One turning vector, and how many ticks it has turned
The counts run from 0 to 203.
[103 136  92 150 105 198  88 135 113 171 121 124 164 108 164  95 125  92
 136 103 146 113 178 111 139 109 165 105 158 136 170 143 176 145 155  90
 154 114  89 123 155 107 108 112 126 133 116 129 129  99 159 148  89 167
 148 139 152 112 170 149 155 158 151 129 110 131 117 121] => 188
[104 100 111  96  97 178  92 156  88 143 123 126 136 137 170  89 130 143
 157 110 140 111 156 138 170 123 174 122 165 149 155 161 154 135 139  77
 132 124 145 117 128  84 104 132  93 113  94 154 105  63 173 132 120 165
 134 138 169 147 150 134 159 133 127 172 118 148 163 141] => 39
[ 80  98 105 102 110 158 102 154 116 117 115 132 141 134 168  81 128 150
 173  85 140 123 133 134 160 142 187 112 167 152 137 158 161 131 141  63
 133 109 138 114 126  87  99 169 118 114  98 132 135  81 175 127 121 156
 136 123 156 131 121 124 172 112 125 163 106 133 163 112] => 102
[108 114 103  88 111 168 116 175 116 145 111 110 150 115 173  89 139 129
 152  56 160 133 156 114 175 129 158 123 143 158 153 167 166 158 123  75
 162 115 123 147 141  98 117 116 113 137 111 127 113  86 165 117 101 157
 127 155 167 103 126 192 159 143 115 152 112 128 137 121] => 154
[ 75 113 112 108  83 180  90 161 118 152 129 144 138  89 162  94 145  91
 161  91 118  99 164 111 172 143 169 131 180 135 171 151 140 164 161  82
 140 134 105 112 135  81 129 138 129 121 117 110  95 102 146 128  98 161
 139 151 162 120 163 144 124 137 149 151 104 134 151 111] => 71
[117 111  82 136 140 195  93 110  88 141 131 116 161 152 156  94 135 111
 159  96 127 113 155 153 147 142 155  87 139 133 141 148 132 123 132  97
 141 105 109 126 149  79  98 149 147 113  76 137 139  79 171 170 111 163
 130 107 148  89 151 107 168 140 154 128 109 146 142 122] => 81
[126 133 113 111 109 191  81 147  97 141 112 145 170 118 169  94 141 114
 154 118 182 126 181 142 164 122 165 112 116 134 139 150 177 160 130  73
 155 100  88 106 173 102 134 128 139 135 104 100 103  97 156 131  79 172
 133 136 136  92 148 142 131 155 155 126 119 134 128 119] => 124
[ 88 134 120 131 120 195  87 154  93 127 114 121 148 136 187  86 114 141
 155 116 135 111 128 119 174 120 187  78 144 121 137 165 137 135 121  60
 158 125 123 129 125 103 137 152 125 100 113 147 122 105 169 157  93 143
 132 121 156 119 163 145 181 137 129 157 124 163 159 123] => 35
[136 127 123  98 122 160  99 161  86 163 110 125 161 117 177  90 129 111
 170  86 147 115 175 103 190 139 152 111 134 146 158 152 135 135 127  85
 165 120 132 139 139  96 113 100  99 128 108 147  86  96 159 120 105 163
 139 147 170 104 139 163 143 152 129 145 120 138 165 137] => 41
[ 88 119  91 112 102 175  96 155 105 170 123 136 148 117 171  90 114 129
 159 114 120 111 170 114 142 127 180 108 185 138 160 159 162 117 149 100
 135 111 140 132 138 108  81 122  91 119 101 153 125  89 162 141 128 164
 141 143 158 159 168 144 162 138 130 149 124 131 152 138] => 38
[132 113 117  89 109 191 107 142 100  93 111 128 133 122 167  82 160 119
 161  81 163 132 144 149 165 148 171 105 143 126 144 140 137 163 144  90
 144 105 124 110 167  68 105 131 135 115 107 110 107  77 163 113 100 168
 124 127 145  78 107 121 146 152 133 158 113 123 145 103] => 128
[124 119 107 149 131 170  73 122  78 130 133 129 158 150 158  80 142 114
 166  99 126 109 151 130 141 133 175  92 154 128 129 143 142 108 148 109
 144 103 134 110 153  93 103 160 141  93  90 129 130  85 176 161  91 161
 135  91 164  95 156  94 177 134 149 130 106 146 146 125] => 31
[ 75 120 104 111 101 193 104 146 114 143 133 138 131 125 165  90 153 109
 147  87 138 107 144 117 160 130 162 127 170 136 159 147 154 163 155  86
 157 119  93 126 136  85 132 135 145 123 129 102 118 104 153 133 100 165
 123 157 165 121 161 163 140 149 137 167 114 130 123 102] => 21
[127 139  95 118 101 170  86 140 101 162 119 149 155  94 178  90 135 103
 175 119 145 113 199 110 176 132 158  97 131 128 138 122 150 146 142  85
 148 104 108 108 171 102 117 124 136 134 109 119  89 108 152 148  76 171
 141 119 126 111 154 139 147 152 153 110 112 116 135 134] => 175
[115 128  91 115 135 188  82 117  93 138 137 147 149 146 162  92 127 108
 185  92 139 118 146 140 141 151 166  82 149 124 151 149 138 131 122  89
 146 101 122 112 163  86  84 152 151 109  92 123 149  96 147 184 116 181
 121  93 155  78 138 108 152 138 145 141 107 137 137 100] => 131
[101 131 102 115 138 195  98 135  92 130 116 119 147 143 166  89 143 124
 157  88 113  91 144 133 181 145 163  96 127 135 120 166 108 149 118  89
 150 109 115 131 122  93 148 156 164 107  88 119  99  88 180 149 112 155
 121 127 166 122 147 144 168 139 140 144 124 152 175 118] => 148
[140 139  96 107 117 175  85 146  83 181 140 143 149 136 172 107 114 114
 176 102 129  95 180 100 171 138 143 111 136 145 154 158 144 119 112  89
 168 112 135 142 146 111 114 104 116 126 101 140  81  87 163 157 108 178
 132 123 149 127 156 163 146 147 141 140 121 132 152 129] => 42
[100 152 110 101 117 186  82 153  99 178 133 145 143 109 170  99 105 122
 169 106 134 118 146 109 172 132 180  73 145 142 138 159 159 135 107  61
 154  97 144 134 125 106  75 122 124 120 121 140 130 104 135 173 117 180
 114 110 149 127 142 147 148 134 132 144 100 147 154 125] => 168
[ 83  97 121 105 107 168  97 171  96 127 106 116 155 138 171  70 144 136
 162  98 157 135 145 140 162 135 181 130 166 138 131 153 166 149 154  80
 134 102 126 103 150  89 130 160 116 108 107 124 121  90 168 112  96 139
 143 140 170 122 147 135 156 137 121 160 129 149 161 122] => 203
[148 108 119 105  98 181  95 151  94 126 105 113 151 116 181  76 137 122
 157  95 151 132 167 115 178 121 174  97 150 134 161 146 123 138 139  99
 149 132 120 131 170  77 124 102  85 115 118 142 101  90 159 106  94 146
 134 143 157  91 133 150 159 170 131 165 126 141 163 126] => 141
[103 123  87 126 112 164  94 166 110 189 105 125 164 108 189  75 123 108
 172 111 147 134 161 106 156 117 190  98 162 133 140 141 167 122 145  97
 139  99 121 135 139 119  95 121  97 120 109 150 134 102 164 133 104 156
 139 133 163 121 160 144 174 145 129 133 124 140 152 147] => 37
[118 114  98 120 127 151  73 122 103 133 121 131 173 130 148  68 144  99
 183  76 141 132 154 139 146 141 183  93 148 123 142 144 137 147 143 104
 129 106 120 102 147  80 100 158 144  96  87 118 157  97 160 152  97 165
 137 101 154  77 140  90 156 121 147 137 100 144 144 113] => 132
[121 144 132 129 100 197  83 127  89 121 127 142 123 114 173  99 137 135
 135 126 162  94 148 134 168 124 165  88 120 158 122 156 154 155 117  62
 165 107 124 116 151  87 113 132 139 121 130 118  86  89 141 147  86 179
 116 101 141 114 150 127 161 154 134 165 112 140 158 104] => 60
[108 138 116  99 122 162 101 159 110 170 122 129 151  95 154 108 125 103
 160  56 151 116 161 106 169 121 157 104 136 165 144 162 178 151 123  70
 168 120 126 144 125 105  97 116 133 138 132 143 113  98 152 156  90 186
 129 124 166  96 127 168 141 141 129 134  91 134 127 108] => 54
[137 136 108 118 138 179  75 128  65 154 139 140 152 166 169  93 133 137
 164 108 136 101 176 131 149 133 153 105 139 127 147 165 159 117 116 102
 161  97 144 125 166 107  94 122 123 119  99 121 116  73 151 170 117 191
 124  99 153 109 149 141 145 149 136 157 128 151 155 129] => 93
[109 132 121  87 108 154 100 168 112 162 117 124 149  93 180  98 113 110
 181  65 151 125 151  95 182 134 163 105 143 156 156 139 155 130 120  61
 165 124 139 143 138  97 109 127 112 130 122 145 111 103 165 131 104 162
 133 125 167 108 124 177 149 139 111 144 106 139 158 121] => 104
[139 148 114 135 107 173  81 132  88 127 102 123 152 107 176  94 131 133
 156 115 152 104 157 131 179 125 160  78  99 151 109 138 135 146 118  66
 164 109 119 126 142  83 130 142 137 121 108 139  67 100 173 137  72 165
 135 105 130 111 139 134 179 151 136 132 108 142 156 119] => 111
[108 134 101 106 124 164  65 149  92 167 124 137 165 131 154  83 109 132
 165 118 153 121 156 142 158 123 193  92 145 147 135 167 168 137 118  56
 134 101 127 106 124  96  89 146 108 111 101 141 134 101 142 158 114 180
 139 103 149 119 147 115 141 117 141 134 100 158 153 132] => 169
[120 109 114 120 120 163  94 155  99 143 130 132 142 125 179  91 174 100
 170  76 111 100 163 108 172 129 163 130 173 122 122 133 143 140 139 126
 146  93 153 137 145 102 108 127 153 120 107 109  89  84 173 126  98 187
 119 126 158 110 137 145 149 146 133 162 114 118 161 107] => 96
[115 122  95  81 102 183 116 139 124 110 100 125 138  93 173  93 152  99
 179  80 141 132 146 123 180 158 173  91 140 150 140 117 115 161 139  81
 137 112 123 143 154  70 113 118 138 125 107 131 100 108 164 115 108 165
 125 141 135  90 113 138 154 156 151 142 104 111 151 107] => 179
[126 119 124 136 110 165  95 136  93 141 143 128 139 101 165  99 164 121
 137  57 118  89 167 105 148 131 132 125 162 168 147 156 165 128 139 111
 152 109 146 139 147  90  97 124 134 131 118 122  79  68 175 126  96 193
 137 130 157 110 135 152 152 145 127 161 102 111 140 105] => 159
[ 90 134 118 103  95 192  90 140  98 154 137 146 136 128 146 100 150 114
 129 112 137  87 164 132 165 128 163 130 156 145 163 180 158 174 145  70
 155 122 106 112 122  87 122 125 139 124 112 112  92  91 153 146 105 188
 122 139 155 136 153 150 116 147 141 167 113 150 147 108] => 122
[ 98 150 105 117 116 161  87 152 115 178 133 141 152  82 161 101 105  86
 169  84 131 109 167  99 172 138 172 102 135 148 160 145 144 141 129  59
 157 134 118 135 130 101 103 130 132 126 122 143 111 118 154 172  94 168
 134 110 154 103 150 155 140 129 140 122  80 145 141 109] => 4
[126 123 117  87 111 171  80 143 107 124 102 134 137 117 161  78 144 124
 157 100 140 126 131 140 169 136 206  83 153 135 124 143 108 167 127  75
 126 110 140 119 127  67 108 117 123  91 110 131 127  98 152 124 101 175
 126 116 150 101 117 102 142 137 140 158  99 145 162 108] => 65
[121 126 100 114 118 183  98 150 104 146 115 129 175 130 174  79 131 112
 168 103 179 146 168 120 146 119 169 103 142 129 166 134 186 145 142  99
 157 102 101 113 183  99  94 128 120 135 111 116 135  97 156 142  80 159
 137 135 140  91 149 144 148 170 138 132 127 128 122 126] => 24
